Where one turn sends some rows of the set: a few examples, then the rows asked
j_547: +2.00, -4.41, +1.68, -3.45, +3.76, -0.99, +1.59, +2.35, +0.40, -0.29, -3.00, +0.07, -3.87, -0.74, +0.32, +0.44, +0.37, -1.52, -2.62, +2.03, -1.87, +2.82, -0.19, -0.81, +2.61, -0.54, -1.43, -2.48, -1.68, +2.38, -0.29, -0.63, -0.88, -2.91, +1.74, +1.92, +0.47, -1.73, +0.23, -1.74, +1.89, -0.68, +2.93, -2.02, -0.75, -1.15, +1.70, -1.67, -1.21, +1.02, -4.12, +0.57, +1.34, +3.63, +0.05, +0.97, +0.64, +1.93, -1.62
j_589: +1.62, +0.77, +0.88, -2.92, +0.42, -0.56, -0.97, +2.36, -0.60, -0.63, -1.10, -0.17, -0.09, +1.14, +2.89, +0.39, -0.25, -1.33, -1.96, +3.39, -0.51, +1.28, -0.43, +0.23, +4.32, +0.37, -1.07, -0.41, -0.21, +0.98, -0.88, +0.32, +2.40, -3.30, +1.33, +0.73, +2.39, -0.64, -0.99, -1.67, -1.01, -0.99, +1.49, -2.57, +0.44, +0.07, -0.34, +0.06, +0.68, +0.64, -1.76, +0.87, +0.64, +3.88, +1.38, +1.38, -2.34, +0.36, -3.87
j_643: +2.85, -1.10, +2.04, -2.04, +1.94, +0.84, +0.53, -1.49, -0.51, +1.18, -2.63, +1.44, -1.01, +0.30, +3.01, +1.58, -2.40, -1.35, -3.78, -0.69, -3.06, +0.31, +0.31, -0.51, +0.41, +1.46, -0.78, +0.24, +0.64, +2.01, +2.80, +0.22, +0.75, -3.73, +1.23, +0.81, -0.14, +0.43, +2.10, +0.81, +0.78, +1.03, +1.96, -1.00, -1.20, -0.91, +0.02, -1.94, -0.28, +1.03, -2.75, -0.56, +0.17, +2.66, -0.12, -0.04, +0.48, -0.76, -3.39
j_678: +1.41, -4.03, +2.98, -3.68, +1.52, -1.25, +1.81, +1.63, -0.62, +1.43, -1.63, +0.25, +0.40, -0.28, +0.94, +2.72, +0.03, -2.05, +0.08, +3.75, -1.96, +1.73, +1.22, +2.05, +2.77, -0.80, -0.86, -0.07, -0.23, +1.68, -0.94, -0.78, +3.13, -3.90, -0.77, +1.40, -0.31, +0.21, -1.23, -2.29, +2.32, +0.32, +1.61, +0.91, +0.38, +0.46, -1.67, -0.21, -0.35, -0.83, -1.92, +2.76, +0.00, -0.87, +1.08, +3.05, -0.26, +1.61, -4.66
j_13: +2.46, -4.54, +1.96, -2.11, +4.40, +0.24, +0.93, +1.08, +0.24, +0.45, -3.52, +0.65, -3.86, -0.26, +1.56, +0.99, -1.57, -2.34, -1.03, +2.50, -2.61, +3.58, -0.46, -1.03, +1.87, +1.06, -2.04, -1.67, -1.08, +3.00, +1.77, -0.08, -1.71, -3.97, +2.20, +1.23, -0.22, -0.78, -1.07, -1.55, +1.65, +0.33, +1.54, -1.31, -1.69, +0.00, +0.70, -0.68, -1.12, +0.32, -3.37, -0.27, +0.03, +2.20, +1.23, +0.99, +0.32, +1.00, -1.37
j_46: +0.42, -4.67, +1.36, -2.86, +1.70, -2.30, +2.56, +0.18, -0.36, +2.36, -1.95, -1.26, +0.56, -1.16, +0.91, +3.53, -0.51, -2.01, +0.75, +2.12, -3.01, +1.48, -0.53, +2.97, +2.38, -0.85, -0.10, -0.52, +0.88, +2.04, -0.53, -0.10, +2.01, -2.89, -0.05, +2.05, -0.81, +0.51, -0.19, -2.09, +2.17, +0.01, -0.02, -0.25, +0.35, -0.56, -1.60, +0.41, -0.68, -0.73, -2.28, +1.28, -0.53, -1.41, +1.00, +2.97, +0.88, +1.09, -3.92
j_770: +0.68, -0.15, -0.08, -2.53, +0.90, -2.06, +0.19, +2.16, +0.04, -0.27, -0.28, -1.86, -0.82, -0.51, +1.59, +1.24, -0.60, -0.59, -2.27, +2.99, -0.90, +0.08, -2.14, +1.46, +4.56, -0.87, -0.67, -0.64, +0.79, +0.47, -1.35, -0.41, +1.77, -2.98, +2.35, +1.79, +3.18, -0.88, -0.69, -0.87, -0.96, -1.35, +1.36, -3.20, +0.02, -1.16, +0.52, +1.06, -0.88, +0.57, -2.04, +0.98, +0.77, +3.03, +1.72, +1.37, -1.33, +0.17, -3.08
j_250: +2.12, -3.85, +0.78, -2.67, +4.50, -1.10, +0.54, +2.57, -0.84, -0.77, -4.27, -0.59, -2.90, -0.44, +1.72, +2.00, +0.02, -1.78, -0.32, +1.76, -2.18, +3.45, -0.36, +0.06, +2.57, +0.38, +0.28, -3.24, -1.79, +1.62, +0.18, +1.26, -0.68, -2.93, +1.29, +2.60, -1.07, -0.89, -0.79, -1.01, +2.21, -0.62, +2.27, -1.47, -1.92, -0.99, +0.93, -0.87, -1.39, -0.97, -4.70, +0.02, -0.54, +3.10, +0.80, +1.58, +0.48, +0.51, -2.47
j_172: +2.03, -1.74, +1.64, -2.76, +1.45, -0.58, -0.54, -1.62, -0.45, +1.99, -2.81, -0.60, -0.52, +0.17, +3.06, +2.91, -1.50, -0.95, -3.86, -0.23, -2.81, +0.21, -0.97, -0.01, +1.22, -0.19, -0.84, +0.66, +0.90, +2.79, +1.82, -0.70, +1.05, -3.15, +3.50, +1.38, +0.22, +0.84, +2.14, +1.25, +0.50, +0.83, +1.94, -0.81, +0.54, -0.05, +0.92, -1.41, -1.58, +2.43, -2.62, -0.19, +1.03, +0.39, -1.71, +0.70, +0.05, +0.62, -3.78
j_486: +1.53, -2.13, +2.38, -2.99, +1.70, +0.18, -1.27, -0.48, -1.47, +0.85, -3.27, +1.61, +0.57, +0.53, +3.34, +1.95, -1.17, -1.54, -2.28, -0.72, -1.46, +0.46, +0.73, -0.45, +2.16, +0.25, -0.22, +0.42, -0.30, +2.07, +1.52, -0.47, +2.26, -4.02, +2.05, +0.68, +0.20, +0.59, +1.70, +0.88, +1.33, +0.53, +3.14, +0.30, +1.37, +0.34, +0.12, -2.07, -0.95, +1.79, -3.05, +0.60, +0.60, +0.84, -2.55, +0.78, -0.52, +1.61, -4.69
j_430: +3.74, -2.86, -0.71, -1.82, -0.11, -0.64, +0.23, +2.06, -1.20, -0.82, +0.27, -0.12, -0.56, -0.28, +1.95, +1.92, -0.82, -0.98, -2.78, +2.53, -0.29, -1.76, -0.84, -0.54, +4.06, -0.27, -0.56, -0.66, -0.14, +1.01, +0.08, -0.82, +1.30, -2.94, +2.40, +0.13, +3.71, -1.53, -0.87, +0.36, -1.27, -1.22, +1.18, -2.33, -1.97, -1.16, +0.93, +1.58, -0.15, -0.62, -0.97, -0.05, +1.11, +2.48, +0.47, +0.95, +0.05, -0.39, -3.51
j_47: +4.87, -3.84, +0.99, -2.56, -0.12, -0.14, +0.82, -0.34, -1.51, +1.81, -1.91, +0.16, +0.11, +0.47, +3.34, +4.15, -0.47, -1.80, -3.45, +0.00, -2.40, -1.21, +0.52, -0.57, +1.36, -0.01, +0.07, -0.13, -0.78, +2.89, +2.38, -0.29, +1.46, -2.68, +1.72, +1.36, -0.15, +0.20, +2.09, +1.29, +1.01, +0.66, +1.64, -0.08, -1.80, -0.60, +0.93, -0.59, +0.38, +0.81, -2.15, -1.03, +1.01, +1.06, -1.32, +1.29, +1.85, +0.02, -4.56
j_470: +2.19, -6.09, -0.22, -3.14, +0.25, -1.57, +3.45, +1.23, -1.36, +1.42, -0.40, -0.01, +0.92, -0.88, +0.39, +3.57, +0.61, -3.07, +0.01, +1.59, -1.36, +0.00, +0.89, +1.26, +2.95, -0.32, -0.23, -0.53, -0.18, +2.01, -0.29, +0.16, +2.15, -2.35, -0.29, +0.54, +1.01, -1.05, +0.39, -2.28, +1.77, -1.09, +0.04, -0.77, -0.98, -0.94, -0.79, +0.91, +0.84, -1.68, -1.10, -0.26, +0.33, +0.29, +1.17, +2.58, +2.01, +0.76, -4.13
j_883: +2.05, -1.07, +1.11, -3.03, +1.52, -0.49, +1.60, +1.64, +0.53, -1.47, -0.64, +0.17, -2.04, -0.52, +0.00, +0.36, -1.07, +0.27, -3.43, +3.71, -1.44, -0.80, -1.07, +0.66, +3.51, -0.79, -0.45, -1.30, -0.06, +1.06, -1.45, -1.70, +1.25, -2.34, +0.30, +0.61, +2.21, -0.90, -1.40, -1.48, -1.30, -1.21, +1.64, -3.00, -1.04, -0.89, +0.43, -0.30, -0.43, -0.77, -1.48, +1.76, +1.38, +4.27, +1.72, +1.09, -0.85, -0.54, -3.28
j_322: +0.44, -4.82, +1.61, -3.40, +3.18, -1.31, +2.79, +0.57, -1.39, +0.56, -2.40, +0.54, -0.21, -1.31, -0.65, +3.89, -1.22, -1.35, -0.06, +0.93, -2.14, +1.12, +1.43, +1.92, +2.03, -0.80, +0.46, -0.86, +0.22, +1.07, -0.43, +0.99, +2.60, -2.58, -0.92, +0.01, -1.41, +0.32, -0.13, -1.79, +2.97, -0.83, +1.42, -0.90, -0.68, -1.07, -1.07, -0.65, -1.12, -2.06, -2.64, +1.61, -0.89, +0.24, +0.97, +2.61, +1.92, -0.18, -4.24

j_47 turns into j_470
j_678 turns into j_589
Now these:
j_172 turns into j_46
j_883 turns into j_643
j_250 turns into j_547

